Each path below is one point turned by a fixed rotation once a step. After each direction that follows a path, write how fast that rotation turns it, in deg/step (0 if it stays still).
Each turn is a multiple of 5 degrees from 10 to 175, or 0.
Each row of a path follows its step; steps can be skipped.
Rotation 1:
step 0: [ 0.49  1.87 -1.12 -3.29  0.88 -1.09 -1.75 -2.20  2.39  0.46  0.57 -4.01
  1.68  1.45 -2.45 -0.31 -0.28  1.11  1.42 -0.34 -2.70 -0.94 -2.46  1.76
  0.01 -1.58  2.44 -3.22 -0.79  0.65  0.22  0.10 -0.89 -2.60  0.03 -2.47
 -2.29 -0.42 -2.60 -2.60 -1.18  0.82 -1.63  1.07  0.90  0.68 -0.73 -4.29
  0.43  1.12 -1.21  0.52  2.36  0.75  1.65 -1.15  2.16 -1.18  4.02]
step 1: [ 0.60  0.05  3.95 -0.13  1.00 -1.69  0.60  0.51 -2.32  4.08  0.80 -1.44
  1.70  2.44  0.23  2.08 -0.76 -2.65  0.82  1.24  0.32 -0.17  1.09  0.04
 -1.75 -2.37  2.98  0.40  2.17 -3.58  0.12  1.90 -1.51  1.70 -1.25  2.93
 -1.44 -2.75 -1.61  3.16  0.22  0.70  0.56  1.97  0.29 -0.31 -0.49 -1.74
  0.19 -0.83  1.08  1.41 -1.80 -0.43  0.04 -4.85 -0.66  0.86  3.10]
step 2: [-0.67 -1.03  2.22  2.15 -0.70  1.62  2.46 -1.58 -0.04  2.40  0.75  0.60
 -2.61 -2.71 -1.48  2.22 -3.44  0.35  1.12  3.27  1.46 -0.84 -0.81  0.05
  0.66  0.51  0.59  2.86  1.53  1.06 -2.48  1.03 -1.06 -2.76  0.44  0.34
  3.84 -0.91  0.65 -1.98  1.91  1.23 -2.60  1.05 -0.07  0.82 -3.61  2.32
 -0.51  0.38  0.61  0.21 -3.69  0.23  0.17 -2.53 -2.54 -2.17 -1.69]
step 3: [ 1.26  1.51  3.12 -0.79 -2.26  1.74  2.32  0.07 -2.47  0.98  2.27  0.97
 -1.81 -0.44  0.24  1.02  2.69  3.16 -0.81  0.78 -1.72  0.85 -2.34 -2.24
 -0.34  2.00 -1.33  1.04 -2.04 -0.61 -2.78 -0.20  3.36 -3.03  2.89 -1.74
 -1.67  3.66 -0.66  0.60 -0.14  0.48  0.05 -2.71  0.07 -1.61  1.75  2.74
 -1.54 -1.34 -1.66  0.25 -1.38  0.94 -1.91  1.65  1.14 -2.82  1.42]
step 4: [-3.42  1.11 -2.22 -3.07 -1.52 -2.84 -1.34  0.97  0.61  0.06 -0.84  2.12
 -1.38 -1.93 -1.55 -1.22  1.47  1.14  0.09 -0.82  2.34 -0.64 -0.82  1.52
 -0.96  0.24 -5.15  0.12  0.43 -2.82 -0.19  0.49  1.58 -0.24  0.73 -0.76
 -4.19 -1.68 -2.32 -1.58 -0.19 -2.92  0.30 -0.57  1.11  0.14  1.16  0.77
  0.91  1.23 -1.73  1.11  0.91 -2.90 -4.79 -1.07 -0.37  1.61  1.23]
step 5: [ 0.78  5.79 -1.26  3.82  0.05 -1.36 -0.82  1.90 -2.01 -2.74  2.11  2.17
  1.30 -1.11 -0.75 -0.92  0.61 -1.48 -2.06 -1.07  1.13 -0.24  1.47 -0.16
 -2.22 -2.00 -1.13 -0.24  1.87  0.22  1.27 -2.54 -2.40 -0.03 -1.18  1.94
  1.41  0.25 -0.64  1.59 -0.71 -0.49  0.06  3.56 -1.08  0.69  1.18  0.51
 -0.91  1.77 -4.09 -0.50  1.39 -0.78  0.14 -1.08 -3.64  2.33 -1.67]
step 6: [ 0.89  0.41 -1.26  2.28  2.80  3.45 -2.58 -3.81  1.71 -0.37  0.88  2.89
 -2.78  2.07  1.81 -0.77 -2.44  1.62 -1.83 -0.54 -0.43  1.63 -0.11  0.27
  0.21  1.02 -1.38  0.55  2.54  0.40 -0.04  0.24  0.15  2.60  1.62  0.98
  2.12 -0.54  4.05  0.16 -0.98  0.60 -4.02  2.34  1.79 -0.83  1.79 -2.01
 -2.30  1.28 -1.90 -1.94  0.37  0.38  2.01  0.66  2.65 -0.43 -0.48]
step 7: [ 0.46 -0.84 -0.70  0.89 -0.29  1.28 -1.77  0.60  1.60  3.34 -0.07  0.79
  2.20  1.76  3.51  2.72 -2.01  1.41 -0.65 -0.59  0.61 -0.37  0.90 -3.63
 -0.36  3.84 -1.37 -4.99 -1.04  2.20  0.88  0.93  2.14  2.06 -0.94 -0.56
  1.14  0.98 -2.65  0.85 -0.01 -0.80  0.39 -3.43  3.30  0.26  0.92 -1.77
  0.73  0.63  1.97  1.09  1.97 -1.12  1.93  1.70 -0.99 -2.57  2.00]
step 8: [ 1.28 -2.43  2.58 -1.28 -0.87 -2.02  0.24  1.26 -0.66  0.29  0.81 -0.84
  1.08 -2.74  2.72 -0.65  0.06 -1.28 -1.16 -0.04  3.74 -0.97  1.47  1.27
  1.84 -1.22  1.73  0.68 -3.80  4.15  2.06 -0.57 -1.24  1.73 -1.73  0.80
 -2.97 -1.03 -1.77 -2.89  3.69 -2.26 -0.43 -0.27  0.94 -0.76 -0.49  1.33
  0.38  2.74  2.12 -2.50  1.41 -2.56  1.10 -0.73  2.34  0.56  1.62]
step 9: [-0.52  0.46  3.13  0.09  2.11  2.52  0.77 -0.42 -1.60 -0.37 -0.37 -4.25
  0.16  1.20  0.50 -3.07  0.72 -0.53 -0.09 -1.01  1.71 -3.59  1.26  1.45
  3.28 -2.28  3.38  0.56  1.58  2.80 -0.57  1.59 -0.96 -3.31  0.44 -0.83
  0.62  0.47  2.19  0.14  0.30  0.04  0.02 -1.47 -2.16  1.25  2.08  1.36
  1.92  3.43 -2.06  3.88  0.03  1.53  0.38  0.82 -0.61  3.05  0.05]
step 10: [-0.76  0.70  1.47  1.79  1.93  0.68  0.55 -1.26  0.05 -1.28  0.77 -0.87
 -3.94  3.07 -0.32  1.96 -1.08 -1.99  1.37 -2.27  0.07  0.00 -2.78  1.13
  0.99 -3.26 -0.67  0.48  0.92 -0.28 -1.94  0.57  0.04 -0.16 -0.02 -1.68
  2.04  0.91 -1.54 -1.45 -0.98  2.76  2.80  0.79  0.05 -2.21  1.89 -2.49
  1.48 -3.39  3.26  3.58 -1.95 -2.01 -2.74  1.50  3.56 -0.05 -0.48]
Speeds:
[ 0.28 -0.49  0.23 -0.72 -0.25  0.52  0.49  0.58  0.73  0.63  0.66 -0.20
 -0.50 -0.52  0.33 -0.29 -0.10 -0.17  0.25 -0.01 -0.56 -0.10 -0.29  0.52
  0.30 -0.03 -0.32 -0.32  0.88 -0.32 -0.28 -0.81  0.27  0.79 -0.09  0.10
 -0.43 -0.01  0.28  0.20 -0.53  1.08 -0.72 -0.70 -0.50  0.46  1.43 -0.35
  0.61 -0.31 -0.29  0.26  0.47  0.08  0.10 -0.13 -0.21  0.02  0.41] => 120
[-0.46 -0.44  0.00  1.16 -0.10 -0.41  0.05  0.29 -0.06 -0.27 -0.18 -0.01
  0.39 -0.30  0.07  0.39 -0.07  0.86 -0.46  0.14 -0.58 -0.20  0.01 -0.10
 -0.25 -1.09  0.05 -0.24 -0.10 -0.03 -0.68  0.16  0.73  0.78  0.78 -0.17
  0.43 -0.64 -0.34 -0.01 -0.32 -0.38 -0.17 -0.75 -1.05 -0.42 -0.02 -0.51
  0.29  1.09  0.19 -0.41  0.63 -0.09  0.85 -0.09  0.60  0.44 -0.26] => 40
[-0.06  0.31 -0.79 -0.11 -0.08  0.78 -0.34  1.08  0.10 -0.46  0.13  0.53
 -0.20  0.23 -0.46 -0.24 -0.58 -0.10 -0.45  0.33  0.64  0.25  0.76  0.26
  0.22  0.06 -0.80 -0.28 -0.92  1.16  0.18  0.08 -0.15  0.73  0.14 -0.11
  0.04 -0.01  0.43  0.82 -0.53 -0.78 -0.32 -0.63  0.56 -0.66  0.43  0.15
 -0.36 -0.48 -0.81  0.18 -0.04 -0.27  0.49 -0.57  0.09  0.14 -0.10] => 35
[-0.10 -0.24 -0.03 -0.67  0.12  0.33  1.05  0.18  0.92 -0.38 -0.12 -0.34
  1.02  0.59 -1.22  0.57  0.52 -0.23  0.35  0.62 -0.96  0.10  0.52  0.18
  0.51 -0.12  0.19 -0.21 -0.11 -0.50  0.23  0.06 -0.01 -0.47  0.18 -0.26
  0.16 -0.45 -0.46 -0.04  0.70  0.05 -0.13  0.16  0.32 -0.62  0.47 -0.13
  0.45 -0.65  0.18 -0.50 -0.73  0.33  0.39 -0.38  0.21  0.50 -0.88] => 25
[-0.08  0.40  0.40 -0.51 -0.51 -0.20 -0.28 -0.50 -0.51 -0.47 -0.62 -0.47
  0.40 -0.23  0.27 -0.35 -0.37 -0.25  0.15  0.32  0.40 -1.02 -0.01  0.01
  0.21 -0.22  0.06  0.06  0.04 -1.12  0.58 -0.61 -0.82  0.10 -0.21  0.38
  0.41 -0.45  0.60  0.19  0.31 -0.48 -0.12  0.34 -0.98 -0.60  0.49  0.44
 -0.25  0.10 -0.21  0.30 -0.15 -0.81  0.89 -0.68 -0.60  0.85  0.60] => 95
[ 0.03 -0.19 -0.33 -0.14 -0.51  0.11 -0.35 -0.59 -0.13 -0.10  0.35  0.46
 -0.50 -0.54 -0.05  0.79  0.42  0.51 -0.14 -0.48 -0.46 -0.62  0.24  1.02
  0.01  0.49 -0.08 -0.26 -0.39  0.48 -1.02  0.03 -1.05  0.62 -0.61  0.07
 -0.63 -0.70  0.42 -0.88 -0.11 -0.29 -0.20  0.46 -0.23 -0.27  0.01 -0.74
  0.05 -0.08  0.39 -0.03 -1.40 -0.22 -0.21  0.36  0.32  0.28  0.01] => 175
[-0.39  0.05 -0.45 -0.43 -0.41 -0.62 -0.16 -0.02 -0.84 -0.22  0.90 -0.64
  1.01  0.49  0.07 -1.21 -0.46  0.34 -0.51 -0.65 -0.17  0.65  0.32  0.74
  0.05 -0.50  0.00  0.14  0.18  0.21 -0.42  0.40 -0.70 -0.72 -0.38 -0.07
 -0.76 -0.25 -0.40  0.43 -0.02 -0.28 -0.42  0.40 -0.16  0.43  0.19  0.23
  1.18  0.15 -0.17  0.07  0.47  0.07 -0.44 -0.46  0.40  0.21 -0.15] => 85
[-0.25  0.10 -0.32  1.05 -0.50  0.63  0.48  0.69  0.04 -0.33 -0.61  0.02
  0.49  0.12 -0.15 -0.40  0.24  0.37 -0.38  0.73 -0.31 -0.73 -0.56  0.01
 -0.99  0.41 -0.18  1.30 -0.10 -0.13  0.46  0.39 -0.06  0.18 -0.22 -0.48
 -0.99 -0.17  0.09  0.01 -0.18  1.04 -0.39  0.67  0.64  0.05  0.11  0.19
  0.44  0.28  0.21  0.63 -0.23 -0.64  0.43  0.15  0.06 -0.36  0.33] => 35
